rotation ticks, each row followed by its count of ticks:
The counts run from 0 to 856.
[-57   0 -26  12  21   3  19  18  25  -1  -8   1  15  -9  37 -20 -22 -43
  20 -19  23  47  11  -7  22  22  41  23  11  11 -22  -9  -5 -27 -64  -5
   6   4  24 -34  14 -16 -12  -9  -2  21 -14]
167
[-33  32 -20  -4   1  12  21   1  12 -49  -4   6  -5  -9  19 -16 -17 -32
 -33  -8   2 -21  18  23  38  -8   0 -14   4  17 -20 -17  -1   9 -41 -54
 -13  -7  -9 -15   8 -14  33   2  41 -41   7]
759
[ 26   1  12 -22  -6  -9 -25  -1  55  21  13   7  10  16 -35  20  39  -8
  -1   3 -14 -24  -3  10 -15 -11  11  -9 -35  -2  18  33 -26 -13   6   9
   7 -13 -21 -17 -45 -22  23 -17 -38  51  22]
271
[  1  17  51  -8  -7 -10 -21 -31   3  -6   6 -25 -21  19 -38 -15  16  26
   0   7 -17 -39 -25   7 -52 -17  -8  51  14  -3  26  -6  29   1  18  -9
  25  14  30   0 -16   1  15  27 -33 -15 -22]
275
[ 13 -12  10  13  -3  15  28  -6  26  51 -21 -33 -13  10  16  39  46  14
  -7  26 -45  44 -22 -16 -35 -15 -16 -15 -16 -15  27  -9   5 -15  18  44
  -4  -1  11  -4 -13   1  -8  -4  -2  33 -10]
652
[  9 -18  -1 -25   0 -32   5  -5  15  42 -21  11 -29 -50 -12  13 -22  13
  30   8 -13 -17  -2   0 -14   5  36  45 -31  17   2 -22  33 -19  22   8
   1  27   0   4  37 -12 -21  25  25  -5  21]
833
[ 12  -3  15   1  14 -12  26  28  -8 -13 -46  -5  -3  -7  33   1 -33 -34
   2  29  -4   3  20  -7  12 -31  41  25  -8  33 -70 -23   9 -13  16  13
 -12  -5   2  10  30  18 -31   0  -3 -36 -15]
328
[  1 -42 -16  41  27 -11   6 -44 -13   8  19   2   2  21  19 -15 -20  13
  -7 -17  27  47  -6  10  10  13 -17 -26   5 -12  45  11   1 -11 -10  36
 -15  -3  25  -1   9  29 -21 -39 -16   0  -8]
5
[ -3 -18  -3  11   0  11  12  14 -59 -26  -6  -1 -32 -36  48 -14 -45  11
 -20   0  25   8  -7 -21  35   7  -8   8  28  13 -23  -3  25  24   5   6
  -3   4  -2  13  39   2 -17  28  25 -36 -17]
797
[-13   1 -69 -14 -27  -9 -14  -4 -15   5  47 -16 -22 -32  35   0 -25 -12
  -3 -38 -17   3  -4  23   7  28  -3  -3  32  -4  25  13 -30  -5  20  38
  23   3  25   2  26 -26 -10   2 -15   0  26]
403
[-17  -9   5  17 -14  -2  11  52  -1   0 -37  -8  -8 -34   5   2 -15 -10
  36  -2  30   9  17 -44 -18  11  35   0 -31   3 -57 -22  30 -14 -27  16
 -21  27 -40   0  15  -4 -25  -4  33  16  15]
374
[ 11  13   2 -30 -27  11 -13 -24 -44 -21  20  -6  17  17  -9 -11  43  19
  -5 -25  -5 -42 -32  38  -7  -7 -26 -15  14  -9  22   9 -11  30   8   8
  18 -20   4  19 -12  26  20  10  13  38  18]
268
[-38  -6 -22  10   1  50  14   4  19 -13 -35   9  17   2  33   2  49  -6
   3 -22  -5  46  18  11   6  15  -2 -12 -20 -10   8 -22   5   2 -31  -1
 -28 -16  34 -11 -27   7 -10 -23  47  21  19]
768
[-21  40  -2  20  -8  -2  -6 -22  24 -20  -4 -34 -12  10  -8 -34   0 -20
   4 -35  -5   8 -11   9  -3  11  10  -4  17   6  16 -14 -14  -3 -28  20
  24  28  56 -22 -31 -16  19 -59 -42  17  -2]
395
[ 29  -5  15  -1  11 -67  -9   7   1   8  22  10   7   1 -46 -13  -8   0
   4   2 -14 -61 -14   1  18  -8  51   6 -21  25  -6   6   1 -42  14  -4
  18   7 -38 -26  16  -8  -6 -28   1   6  -5]
667
[-39  -8 -10 -20  17   8 -18 -27  -5 -14  22  46 -11 -10  15 -10 -35  -9
   3 -16  49   6  18   8  32  30   7  26  19  14  35  20  20  24 -42 -34
  10 -10   7  -4  21 -15   4  34  -3   5 -13]
593
[ 42   3  38 -29   8  -3 -26 -12  53  24   1  22  -4  22 -14  26  23   0
 -27  15 -25 -26   6  20  -8 -15   0  -5 -30   6  29  34 -22   3  23  -1
 -18 -26  -4  -4 -36 -10   7  -4 -41  15  16]
272
[-19  16  35   4  17  12 -25  30  21  -9 -11  23   5  -2 -13 -20  -9 -15
  -2 -15 -10 -41  36  16  11  20  38  50 -17  15 -12 -13  24  -5   4 -40
   1  -1  14 -33   5 -32  -2 -20  -6 -25 -10]
159
[-12  18 -74 -24  -1  -8  35 -35  25  30   6  23  -2 -22 -27  18   1  -8
 -11   4  -3   4  -6  14  24   4   2 -33 -14   3  50   9  -3   7 -36 -16
 -10  -5 -32   3 -10  -6  25   9  39  28  33]
642
[-16 -21 -24   8   8 -53 -15 -20 -32  12  66  -4 -25  10   3 -21 -37  10
  -8  -3   8  -5 -33 -21  -3   4  -1  -1  25  15  19  19   7 -30  13  17
  27   1 -17  -2  43 -10  15  22 -16  -8 -24]
243
[-11   0   2  11  31  14  34  -4  46   8 -30  21  13  -3  -1   7 -31 -37
  12   5  10  16  55  36  38  -4  22  15 -28   5   8  -7   6  -4 -34  -6
 -28   4  29 -11 -21  10 -12 -38 -27  -2  -5]
556
[-15  -7 -20  10   1 -32  14  -8  37  -7   0 -20 -27  -7  32  -2 -22   0
 -14 -10 -40  38   6 -25 -20 -31  -7   1 -17  24  -9 -27  20 -41   4   4
 -28  15   2  10  36 -30   4   3  12 -60   3]
369
[ 22  16 -11   6  -9 -55  35 -51  48  24 -17 -21  -8  11 -21   2  -8 -12
  -2  15 -28  21 -28   2   2 -33   8  -4 -17  18  25  -6   3 -27  -6  37
  16  24  28   9 -15  -7   2 -35 -36  17   2]
439
[-30 -12  23   5  10  51 -23  31 -15  -6  -2   5 -30  -9  19 -12  39  11
   3   3 -41 -29 -16   2 -42  31   6  29   7 -10 -12 -38  22   3  31  -5
 -12  -5  22 -30  -5   6  -9  23  14 -11   2]
71
[ 10 -26   7   7  28 -12  12   9   6   4 -21  20 -30 -22  66   6 -45 -30
  -9  15  12  43  13 -31   2   7  19  10   3  33 -31  10  15  -7   3  16
 -26  -3   2   6  28 -30 -22  17 -12 -19   3]
795
[ 22 -21  13  14 -26  27 -21  29 -10 -19  -1 -23  -1  20  47  13   9  -3
 -29 -12  -8   6  27 -23 -24 -17 -33 -37   0  -4 -11  20 -18  17  26  47
 -24 -26 -15  14 -18   6  -9  -5 -39   8  23]
147
[-10 -20   0 -18   3 -14  31  13   2 -20  -9  15  31  11  26  12  11  -3
  -5  -3  20  44  10 -29  10 -38   5  -3 -14  18 -27  20   4 -16 -28 -11
 -24 -34 -38  19  15   2   4  44  60  11 -15]
336
[ -8  46  -4  -2  -3  41  35  -8  25  -5 -56  -9 -26 -41 -22  -1 -13  -8
   8   2  19  -3  20   2  27   6  20  34  -8   7  12 -21  28  29 -41  -9
  16  49  27  11 -20  -7   6 -15  15  17   1]
602
[ 18  -5  -4  25   5 -13  39  14 -10  -6 -19   9  -1   2 -40  30 -14  14
 -18  39   9 -41  15 -13  24 -32  -3 -25 -36 -10 -20   6  25   4 -14 -15
 -18   2 -51   8  -9  20  24  -6  34 -27   0]
296
[-45  13 -57 -12  11 -50 -16   0  12  -8  47   8   5   2 -36 -16 -21 -35
  11  -8   1 -52  -5   2  -9  -8  18 -11   0  17 -25  -5 -16 -35 -34 -33
  15  -6 -19 -21  12 -15  36   6   1  -8   6]
712
[-15 -14 -43   2  19  -7  -6 -31 -15   1  35  21  13  14  11 -13  -3 -30
  -4  -5  20 -13  -7  37  19  18  -6 -29  39   0  19  16 -45  19 -31   9
  12 -30  24  -8 -23  25  21 -12 -41  33  11]
474
[ -5   6 -15 -13 -20 -37 -36  21   3   6  50  -2   6   4 -19  -4  -3   6
   9 -20   4 -21  -9   5  13  19  36   2   2  17  23  27  -1 -40  -1   2
  37  -8 -30 -35  28 -53   0 -15   5  12  -5]
199
[ 16 -25  -4  -4 -23  34   7  17   3  11   5   3  27  28   2  35  31  14
 -27   8  -8  13  42  21  22 -30 -41 -34 -22 -21  32  44  -2  13  14  10
 -19 -47 -25  24 -19  12   1   2  16   7  -3]
731
[ -4   5 -15 -23   1   0  -9 -43  -4  31   0  12  -4 -15 -49  -2  -8  16
  14 -14   2 -38   7  62  15  17   9  21  -3 -12  65   0  13   2  -2  -2
  15  18  28   5   0  20 -11 -10  -5  19  18]
436
[-20  20 -33 -28  -6  -1  13 -17  12 -19 -33   4  -1 -23 -35   5 -18 -25
  22 -27  26 -17  33  19  -6  -2  15   7 -22 -10  -2 -14   6  10 -56 -20
 -13  26   5  20 -29  21  12   9   6  14  44]
135
[ -3  20   4 -13  -5   8  14 -43   3 -22 -45  -1 -35 -30 -14 -10  10  -1
   1   6   2  -6 -32 -13 -41  -7 -26  -2  -3   3  -3 -26  20  34 -31  -1
 -18  41  20  24 -33  28  16  27  -1  14  31]
647
[ 14   2  41 -12  -3   6   5 -23  21  17 -12  14  25   7 -50   5  19  39
  22 -18  19  13  14  18   5  -6  16  35 -38  -5  63  21  39  -9 -27 -11
  20   9  12   4 -11  -5 -10  -8  16  33 -23]
390
[-22  15 -20 -35 -10   0  10  13   2 -14  13 -19 -25 -17  61   0  22 -12
 -17   0 -21  10 -53  -4 -18  -5 -12  -3  36  28 -18  -3 -19  -2   1   6
  14 -21   1 -10  11 -27  20  53  19  21   2]
450
